Some points:
[ 21 -26 -33 -80   2  -2  29  11  42  26  23  13 -23 -52 -28  -8  -9  -5
 -24 -25  -1  -1 -38 -11 -12 -25 -58   9 -36 -20 -46 -18   3 -15 -38 -68
   2 -23 -21  14  21  10  17 -34 -19  17  -9 -14]
[ -8 -18 -27  27  -9  -2  30 -17  59  -1   6  52   9  24 -12  11 -42  29
  17   9 -26 -10 -16 -45  31  -8 -28  32  10 -18  77  60  25  46   4  37
 -15  15  14 -17  51  22 -20   9 -19 -22 -22  28]
[-30 -22   2  56 -53  -3  -2  22  57  -4  36  17   8   6   1 -46   2  -4
  48 -35 -15  25  24 -17 -17  32 -19  24 -14  -9 -42  27   8  36  51  30
  26   1  11  -7   6  27  51  10  18  15  27  14]
[-15 -25  35 -45 -31  -4  69  16  28 -25  -9 -12  61   1  23  17 -10  16
 -27  -9 -10  -7  13   1 -58 -26  19  10  24  44  14  48  43   9  22  -9
  -4   5  26 -22  56  31  -9  20  45  47  30  -8]
[-57  -9  -7 -19  18 -16  -5  -4 -27  -5 -36 -22   7   4 -16  62 -17  24
  -5  29   4  19   1  25  -4  90  35  36  29  16  19  17   2  21  28 -33
   1 -74 -22  -3 -37   2 -33 -29 -56  36 -56 -10]
[  8  -6 -11  -9  19 -27  -7 -20   3   7   0  17  34 -21  21 -28  64   7
  35  43  59  22  36  19  76  24  71   9  20  37  27  18  34   0 -43  12
 -39 -38 -24 -33 -32   8 -30 -60   2 -17  47  -1]
[ 13  27   0   0 -14 -47  20 -63 -42   0 -59   1   4  28 -15 -19 -40  35
 -16 -12   3 -16 -23  59  -9  52  19   7  -2  22 -82 -38 -39 -17  -5 -46
 -70  16   0  86  24   3  85   6 -64  35 -54  20]
[-14 -15 -32 -15 -46 -14 -64 -38  -9 -57 -34 -18   8 -35  -4  -8   5 -45
 -23 -46 -29   4 -67 -25   7 -19  18  21  24  -7  -2  18  33 -17 -17  55
  66  -9  17  32 -15 -20 -13  13  51   9  97  64]
[-43 -16 -11 -17 -12  -2 -35 -38 -41  -7  12   1  33 -35  38  68  20  -4
  23  33 -29 -41 -43  25  16 -32 -14 -61   8   2 -27 -25 -28 -41 -21  -7
 -25 -44  21  -5  15   1  33  31  25 -35  -4 -13]
[  5 -49 -16  10  34 -57 -19  20   1  11  19  13  51  11  31 -38  -2   9
  23 -38 -31   3  16 -29 -39  -2 -36   1   4 -58   5  32 -41 -50 -36 -41
  -3 -37  -6  34  39 -10  18  26  30 -36  21 -19]
[   0  -82   31   34   -6  -21  -42  -16 -109   30  -38   -9  -70   51
  -38  -28   14    6    1  -24  -30   11    4  -20   12  -23   -7   27
  -27  -17   16  -16   11   11   19    0   18   25    7    1   12   29
    6   22   27    9  -29  -79]
[ -2  25   2  35  56   7  -7  29  -1   3  12   3  19 -23  -5 -11  24   4
  75 -34 -28 -24  32  -7 -33 -53 -61  -1  26  45  30  28  26 -30  17  17
  52  -4  22  -4  12   6  28   4  24  55   7  14]
[-29  41   7  13  44  54   9 -24  -6  22  -8 -15 -54  42 -36 -15 -42  33
 -36  14   5 -10   7 -11 -14  41 -20 -58 -39 -52 -33   3 -19 -28 -17 -38
  12   4  90   9 -17  -3  25  -1 -24 -33 -11 -41]
[ 13  22  36  56   0  30  21  25  25   3 -10  15 -14 -29 -24 -10 -21 -24
 -11 -40 -15  16  25   3  64  85  52  31  34  61   3 -25 -23 -61  -7 -23
 -36 -61 -50 -66 -59   0 -26  27 -18 -13  21 -14]
[ 31 -18  11  10  -9 -16 -13  56   7 -13  30  11  30  39  28   4  22 -24
 -23  29  -8 -88  -1  42  18  27  16  20  59  28 -28  26  44  66   8 -10
   9  21  16  12  20 -11  24 -30   3 -59 -51  28]
[  1  23 -30 -60 -29 -57 -25 -30 -23   3  -2 -23 -23  24 -40  47 -31   5
  64  51  19   5 -24  -8 -43 -13  48 -62 -17  15 -20  -7 -54 -17 -42 -15
 -44  11 -92  10  74  42 -34 -25  20  30  25  -7]
[ 14  39  32  54  35  35 -25 -23  19  45  22  36 102  87  53  30  20   0
  -7   2   7   5 -35 -31 -12 -39 -42 -23 -43 -49 -27 -41  -9 -21 -46 -32
 -10 -47 -18 -48 -74 -42 -68   5 -13  -3 -27 -15]
[ 77  43  19  16 -16 -49  25 -24  19 -32 -44 -24 -26 -13  30  11   9 -14
 -12  -9 -20 -59 -37  19 -82 -28 -22  -5   9  26  34  68  27  64  12 -20
 -55 -29 -14 -48 -25 -44 -15 -52 -22 -14   6  15]
[ 25  22  22 -21 -17 -17 -24  37   5  11  72  46 -21  -6  -9  64  15  16
 -25 -54  60  19 -39  33  14 -14  25  30  62   7  53   3   2  27  38  46
   8  27   0  15 -10 -56  14  -3  36  27   6  -4]
[ 13  30 -15   5 -36  23  -3  37  23  28  16  14 -25  21 -27   4  46 -51
 -12 -15 -36  62  -3  14  -5 -24 -19  -1  -2   5  11 -29  37  41 -52  37
  47 -10  27  18  22   9 -21  64  17  -5  28  14]
[ 15   4  47  -2  88  23 -18 -56  75 -16 -22 -42  -9  15 -14 -35 -52   8
  13  32  41   2  17   6   3  29  25 -30 -55  17  17 -27  76 -12 106  13
   5  27   3  49  -1  56 -32  44   7  14   0 -77]
[ -6 -23  12  49 -47  -5  -5  20  41  26  -9 -36  -3 -53  16 -63 -24 -10
  14  -7  14 -20  31   9 -53 -43  19  -4  23 -35  10 -64 -37 -26  -4  29
   7  10  31  15 -55   5 -33  28  13 -13 -21  23]
[-38 -21 -31  -8 -11  59 -78 -14  -4 -16  23  33 -35  26  31  10   5  -4
  60  13  36  90  80  70  46  14  17  57  39   3  -5  24   1 -60 -20 -38
 -49  -7 -17 -17 -62 -88 -35 -17  -8 -16   0   9]
[ -5 -41  -5 -33  -9  16  35  11   6  62   7 -17  26  -8 -41  11  49  62
 -10  59 -25 -11  18   7  22  23  20   8 -43  54  27  35 -32  31  44   0
  26  41  15  15 -22  -2  -4 -35 -51   8  33  -8]
[ -5  -6  54  41  28   4  -2 -30 -20  -3 -29 -57 -16 -32 -68 -38 -51  15
 -54  79  28   0  47  26 -10 -10 -70 -27 -33 -22 -19 -20 -50  24  21  -4
  53   9  -9 -29  29  -6 -13   3 -82 -20 -32  10]
[-23  24 -30 -76 -27   6 -16  -5 -31  13  43  55   2 -17  37 -32  -5 -16
  11  -5   3  20  25 -71 -12   8  36  17  18  44  42  41  45  34  30  16
  25  15 -26 -27 -14 -39 -47  18 -35   3 -22   5]
[ -8  -5  13 -25 -10  -7 -41 -33  -4 -10 -24  -3 -40  29 -20  26 -28 -21
 -61   3  49  -7  10 -10  24 -11 -13 -55   1   0  -8 -18 -81 -11  17   6
  25  51  27  40  -3  94  76 -17 -14   7  25  24]
[-13  -7 -15  26  50  65  36   3 -48  58 -12  43  26 -18  -3 -18  -2 -24
 -19  -2   7  30 -45  35 -11  13  -7 -24 -21  -1 -30 -15 -19  32  11  28
  -8  65  20 -16  16  -1  21  19  64  34 -13  35]
[ -1  18 -26 -12 -31  -2   7   4  -3 -57 -53  26  41 -17  54  24  94  30
  16  16  16  16  -7 -47  -6  10  -7   7 -41 -23 -12 -40 -47  -9  -6 -36
 -42   6  20 -34  62  18   2  38  28 -22   6  34]
[-23   6 -49   1  -7 -49  81  12  11  21   1 -34  -9  36  45   2 -17  27
 -15  10  18  22  20  23 -12   3 -10  26  29   5  46  -9  66  13   6   7
  53  17 -90 -27 -29 -27  37 -31  -8 -28 -25 -44]
[-20  15 -17  -4  -8 -25   7   5   1  -1  -7 -71 -37 -18  21 -15 -28 -16
 -13  25  37 -40  20 -18  65 -29 -34  11 -25 -55 -11 -13  11  -5   1  14
 -21  15  18  21 -25  35  47  55  38  83  37  53]
[ -7 -42  42  21  42  18  18  28  -6 -40  51   4 -29  17  12 -21 -12 -26
  -4 -39  -3  -7 -33  10 -25  -5  36  -7 -15 -43  22 -33 -23 -31 -61 -12
  29  -1  15 -14   7  -3   2 -12  -3  12 -25   2]
[ 50  71  -9 -34  14  30  61  27 -14 -38  33  26   4 -34 -35  51  10 -52
  13 -43 -49 -52 -26 -69 -12 -34  40  55 -28   2 -15 -22   3  29 -30  58
 -28  -1  12  11  29 -48 -31 -51  26 -85  14 -27]
[ 60  20   0   4  -3  49 -22  72 -32 -45  -9 -43 -29 -51  -5  -6  33  17
 -14  -7 -53  23   6  -8  72 -11 -29 -81  20 -22 -44  13   6 -33  11  24
 -15   7 -23  32 -17  -2 -22 -45 -37 -17 -28 -11]
These points spread out most along one direction. Take the direction at right angles to it along which they spread out most. Go by this last direction. For each point below, how far along it does it lie, from 0 to 99? The average is 50, and the first point in the table lies past the average. One standard deviation of the points above along it is 16.
[ -1  18 -26 -12 -31  -2   7   4  -3 -57 -53  26  41 -17  54  24  94  30
  16  16  16  16  -7 -47  -6  10  -7   7 -41 -23 -12 -40 -47  -9  -6 -36
 -42   6  20 -34  62  18   2  38  28 -22   6  34] 62
[-15 -25  35 -45 -31  -4  69  16  28 -25  -9 -12  61   1  23  17 -10  16
 -27  -9 -10  -7  13   1 -58 -26  19  10  24  44  14  48  43   9  22  -9
  -4   5  26 -22  56  31  -9  20  45  47  30  -8] 65
[ -8  -5  13 -25 -10  -7 -41 -33  -4 -10 -24  -3 -40  29 -20  26 -28 -21
 -61   3  49  -7  10 -10  24 -11 -13 -55   1   0  -8 -18 -81 -11  17   6
  25  51  27  40  -3  94  76 -17 -14   7  25  24] 59
[-43 -16 -11 -17 -12  -2 -35 -38 -41  -7  12   1  33 -35  38  68  20  -4
  23  33 -29 -41 -43  25  16 -32 -14 -61   8   2 -27 -25 -28 -41 -21  -7
 -25 -44  21  -5  15   1  33  31  25 -35  -4 -13] 57
[-23  24 -30 -76 -27   6 -16  -5 -31  13  43  55   2 -17  37 -32  -5 -16
  11  -5   3  20  25 -71 -12   8  36  17  18  44  42  41  45  34  30  16
  25  15 -26 -27 -14 -39 -47  18 -35   3 -22   5] 43
[   0  -82   31   34   -6  -21  -42  -16 -109   30  -38   -9  -70   51
  -38  -28   14    6    1  -24  -30   11    4  -20   12  -23   -7   27
  -27  -17   16  -16   11   11   19    0   18   25    7    1   12   29
    6   22   27    9  -29  -79] 53
[ 14  39  32  54  35  35 -25 -23  19  45  22  36 102  87  53  30  20   0
  -7   2   7   5 -35 -31 -12 -39 -42 -23 -43 -49 -27 -41  -9 -21 -46 -32
 -10 -47 -18 -48 -74 -42 -68   5 -13  -3 -27 -15] 40
[-23   6 -49   1  -7 -49  81  12  11  21   1 -34  -9  36  45   2 -17  27
 -15  10  18  22  20  23 -12   3 -10  26  29   5  46  -9  66  13   6   7
  53  17 -90 -27 -29 -27  37 -31  -8 -28 -25 -44] 35
[ 50  71  -9 -34  14  30  61  27 -14 -38  33  26   4 -34 -35  51  10 -52
  13 -43 -49 -52 -26 -69 -12 -34  40  55 -28   2 -15 -22   3  29 -30  58
 -28  -1  12  11  29 -48 -31 -51  26 -85  14 -27] 72
[ -7 -42  42  21  42  18  18  28  -6 -40  51   4 -29  17  12 -21 -12 -26
  -4 -39  -3  -7 -33  10 -25  -5  36  -7 -15 -43  22 -33 -23 -31 -61 -12
  29  -1  15 -14   7  -3   2 -12  -3  12 -25   2] 56
[ 15   4  47  -2  88  23 -18 -56  75 -16 -22 -42  -9  15 -14 -35 -52   8
  13  32  41   2  17   6   3  29  25 -30 -55  17  17 -27  76 -12 106  13
   5  27   3  49  -1  56 -32  44   7  14   0 -77] 38
